In the data rows, the value 50 means zero.
Some points, each followed by its number:
tensor([50, 56, 43, 38, 38, 61, 44, 34, 68, 61, 45, 60, 59, 45, 30, 40]) 0
tensor([54, 32, 58, 55, 43, 37, 80, 44, 41, 39, 41, 64, 53, 47, 51, 27]) 1
tensor([43, 54, 45, 55, 58, 47, 50, 42, 52, 54, 50, 51, 49, 45, 53, 53]) 2
tensor([55, 56, 39, 48, 73, 64, 56, 68, 60, 31, 53, 59, 45, 48, 43, 51]) 3
tensor([59, 21, 52, 41, 64, 47, 58, 53, 60, 63, 42, 41, 46, 53, 51, 34]) 4
tensor([51, 38, 53, 53, 48, 52, 46, 36, 47, 60, 48, 50, 67, 47, 60, 57]) 5
tensor([42, 53, 42, 62, 65, 47, 46, 52, 50, 60, 61, 38, 52, 51, 61, 56]) 6
tensor([50, 48, 52, 45, 50, 43, 40, 52, 51, 54, 50, 49, 58, 54, 55, 45]) 7
tensor([56, 37, 43, 53, 41, 47, 50, 39, 44, 71, 54, 46, 42, 66, 55, 60]) 8
tensor([51, 57, 64, 64, 37, 43, 56, 45, 52, 38, 51, 50, 40, 49, 33, 69]) 9
tensor([51, 48, 50, 44, 61, 47, 50, 44, 45, 55, 44, 59, 43, 67, 46, 46]) 10
tensor([45, 53, 53, 60, 49, 56, 61, 40, 40, 50, 42, 52, 33, 63, 60, 39]) 11
tensor([64, 24, 43, 35, 51, 47, 55, 47, 63, 58, 48, 48, 74, 56, 43, 51]) 12
tensor([52, 49, 53, 43, 53, 54, 55, 49, 58, 49, 66, 46, 48, 48, 42, 18]) 13
tensor([50, 59, 42, 51, 44, 62, 48, 61, 53, 49, 76, 54, 60, 49, 48, 41]) 14
tensor([42, 56, 53, 57, 41, 37, 37, 40, 43, 43, 37, 65, 50, 55, 44, 61]) 15
tensor([47, 50, 47, 60, 52, 57, 61, 44, 40, 46, 45, 47, 32, 53, 55, 38]) 16
tensor([56, 35, 42, 56, 50, 44, 48, 50, 40, 71, 53, 50, 38, 76, 51, 58]) 17
tensor([50, 63, 52, 41, 53, 58, 38, 59, 56, 56, 61, 51, 59, 37, 59, 55]) 18
tensor([52, 38, 51, 41, 47, 39, 27, 52, 48, 58, 49, 46, 64, 60, 58, 46]) 19
tensor([47, 70, 54, 54, 63, 64, 39, 56, 52, 42, 54, 57, 39, 46, 51, 63]) 20
tensor([47, 76, 42, 44, 62, 71, 23, 74, 59, 59, 52, 51, 56, 49, 45, 69]) 21
tensor([47, 59, 41, 50, 41, 39, 50, 52, 48, 54, 54, 39, 33, 65, 52, 59]) 22
tensor([44, 51, 48, 43, 43, 49, 53, 45, 62, 68, 37, 53, 69, 51, 52, 34]) 23
tensor([65, 40, 73, 37, 56, 62, 58, 47, 64, 35, 69, 45, 46, 45, 49, 36]) 24
tensor([47, 53, 53, 63, 54, 56, 55, 48, 40, 49, 46, 49, 35, 58, 60, 47]) 25
tensor([45, 56, 39, 28, 51, 43, 37, 42, 58, 51, 52, 38, 53, 59, 59, 51]) 26
tensor([53, 40, 61, 42, 51, 40, 28, 51, 51, 54, 50, 45, 60, 58, 56, 38]) 27
New points follow, each followed by the numbers of its two nearest points above by angle, nearest first.
tensor([67, 41, 79, 34, 53, 58, 60, 51, 64, 28, 67, 49, 47, 46, 42, 32]) -> 24 13
tensor([72, 20, 42, 31, 54, 39, 56, 51, 62, 60, 54, 54, 75, 59, 45, 49]) -> 12 4
tensor([38, 62, 66, 53, 60, 39, 49, 38, 49, 43, 51, 46, 55, 41, 47, 49]) -> 2 9
tensor([68, 17, 34, 30, 59, 45, 60, 45, 68, 66, 45, 50, 80, 61, 46, 49]) -> 12 4
tensor([39, 56, 38, 51, 23, 33, 47, 25, 38, 54, 53, 56, 60, 63, 55, 44]) -> 15 8
tensor([52, 46, 52, 66, 48, 41, 58, 49, 61, 36, 48, 29, 20, 50, 38, 61]) -> 9 22
tensor([69, 36, 48, 47, 51, 51, 44, 80, 47, 58, 56, 48, 43, 47, 55, 46]) -> 4 17
tensor([61, 57, 38, 39, 85, 69, 55, 70, 64, 33, 53, 58, 42, 48, 44, 59]) -> 3 20
tensor([62, 52, 44, 78, 31, 56, 99, 36, 49, 32, 65, 25, 44, 35, 22, 59]) -> 9 16
tensor([42, 60, 64, 57, 45, 42, 52, 56, 56, 33, 51, 47, 46, 33, 54, 48]) -> 9 20
tensor([45, 56, 42, 60, 62, 49, 45, 42, 53, 55, 47, 53, 44, 47, 50, 60]) -> 2 6
tensor([28, 85, 46, 57, 36, 44, 29, 34, 45, 43, 54, 51, 50, 49, 58, 67]) -> 15 20
tensor([68, 39, 73, 41, 55, 67, 61, 51, 60, 33, 73, 50, 50, 47, 47, 37]) -> 24 13
tensor([53, 30, 42, 43, 37, 57, 47, 32, 52, 66, 47, 40, 53, 62, 53, 69]) -> 8 5
tensor([65, 44, 64, 36, 55, 52, 58, 52, 60, 32, 66, 50, 44, 45, 44, 38]) -> 24 13
tensor([42, 52, 43, 52, 36, 40, 48, 35, 46, 51, 53, 55, 54, 51, 53, 44]) -> 15 23
tensor([55, 48, 61, 49, 37, 59, 46, 62, 44, 62, 41, 58, 51, 45, 43, 58]) -> 21 9
tensor([58, 52, 41, 47, 71, 62, 54, 60, 57, 39, 53, 54, 44, 47, 46, 54]) -> 3 20
tensor([57, 52, 40, 50, 78, 73, 58, 66, 60, 28, 58, 59, 48, 44, 42, 54]) -> 3 20
tensor([35, 46, 61, 47, 54, 33, 49, 35, 61, 44, 51, 33, 43, 35, 53, 33]) -> 13 2
tensor([57, 51, 48, 62, 38, 53, 72, 40, 50, 39, 62, 41, 54, 42, 41, 53]) -> 9 1
tensor([52, 40, 58, 51, 43, 39, 65, 49, 48, 41, 47, 54, 50, 53, 50, 40]) -> 1 11
tensor([57, 40, 60, 48, 53, 52, 56, 58, 47, 55, 40, 45, 45, 47, 50, 53]) -> 4 1
tensor([62, 24, 44, 32, 54, 44, 59, 47, 64, 61, 47, 48, 72, 56, 48, 45]) -> 12 4
tensor([62, 54, 49, 63, 41, 49, 74, 43, 48, 43, 60, 36, 49, 42, 34, 52]) -> 9 1
tensor([59, 55, 73, 54, 37, 56, 60, 65, 54, 51, 30, 44, 44, 46, 46, 64]) -> 9 20
tensor([53, 47, 40, 57, 53, 48, 58, 52, 50, 65, 57, 39, 52, 50, 54, 45]) -> 6 8
tensor([29, 44, 36, 52, 46, 48, 44, 44, 67, 65, 55, 47, 56, 41, 57, 31]) -> 23 2
tensor([61, 36, 59, 57, 39, 39, 71, 51, 45, 41, 41, 56, 54, 50, 47, 30]) -> 1 4
tensor([57, 39, 49, 54, 28, 40, 66, 51, 53, 49, 43, 49, 54, 51, 51, 38]) -> 1 23
tensor([59, 60, 32, 43, 83, 66, 54, 77, 61, 34, 54, 62, 52, 43, 43, 59]) -> 3 21
tensor([43, 62, 41, 59, 51, 55, 51, 55, 36, 54, 51, 59, 59, 52, 48, 47]) -> 14 21
tensor([49, 43, 41, 40, 64, 60, 49, 56, 42, 53, 48, 66, 63, 64, 52, 27]) -> 10 23
tensor([62, 60, 52, 63, 42, 50, 80, 44, 48, 36, 67, 39, 49, 37, 32, 57]) -> 9 24
tensor([42, 61, 39, 58, 64, 57, 46, 43, 54, 56, 50, 49, 45, 42, 51, 53]) -> 2 6
tensor([48, 60, 42, 50, 47, 52, 48, 57, 49, 51, 50, 53, 49, 54, 44, 60]) -> 21 20
tensor([42, 56, 51, 52, 54, 59, 47, 59, 49, 47, 44, 54, 55, 39, 62, 39]) -> 18 20
tensor([44, 55, 51, 57, 37, 48, 51, 40, 47, 37, 53, 45, 56, 42, 37, 78]) -> 9 15
tensor([58, 35, 34, 37, 65, 57, 49, 46, 52, 70, 51, 58, 62, 61, 56, 53]) -> 12 4
tensor([76, 34, 77, 39, 57, 66, 63, 39, 63, 29, 78, 49, 46, 50, 47, 36]) -> 24 13
tensor([44, 53, 42, 42, 37, 44, 52, 43, 42, 55, 58, 46, 43, 57, 31, 59]) -> 22 8
tensor([40, 59, 42, 65, 70, 51, 46, 37, 56, 52, 50, 52, 43, 42, 56, 55]) -> 2 6
tensor([41, 48, 47, 53, 49, 50, 48, 37, 53, 76, 30, 57, 57, 57, 51, 43]) -> 23 5
tensor([70, 26, 42, 32, 56, 44, 61, 47, 67, 61, 50, 50, 67, 59, 46, 45]) -> 12 4
tensor([71, 18, 40, 30, 55, 46, 61, 53, 64, 60, 51, 50, 74, 62, 46, 54]) -> 12 4
tensor([53, 51, 47, 50, 72, 65, 54, 64, 56, 36, 55, 57, 51, 46, 43, 55]) -> 3 20
tensor([55, 36, 60, 53, 41, 35, 72, 49, 46, 45, 46, 53, 47, 50, 48, 37]) -> 1 4
tensor([45, 57, 40, 57, 58, 51, 47, 45, 52, 50, 52, 52, 43, 48, 55, 54]) -> 2 6
tensor([58, 53, 40, 47, 68, 67, 55, 63, 58, 34, 54, 56, 47, 46, 42, 51]) -> 3 20
tensor([65, 53, 53, 46, 69, 64, 50, 85, 63, 33, 37, 40, 40, 36, 32, 57]) -> 3 21
tensor([57, 49, 53, 45, 38, 57, 43, 61, 45, 52, 29, 62, 45, 56, 46, 65]) -> 15 21
tensor([60, 48, 58, 52, 52, 39, 55, 49, 48, 49, 35, 55, 47, 51, 42, 41]) -> 1 10
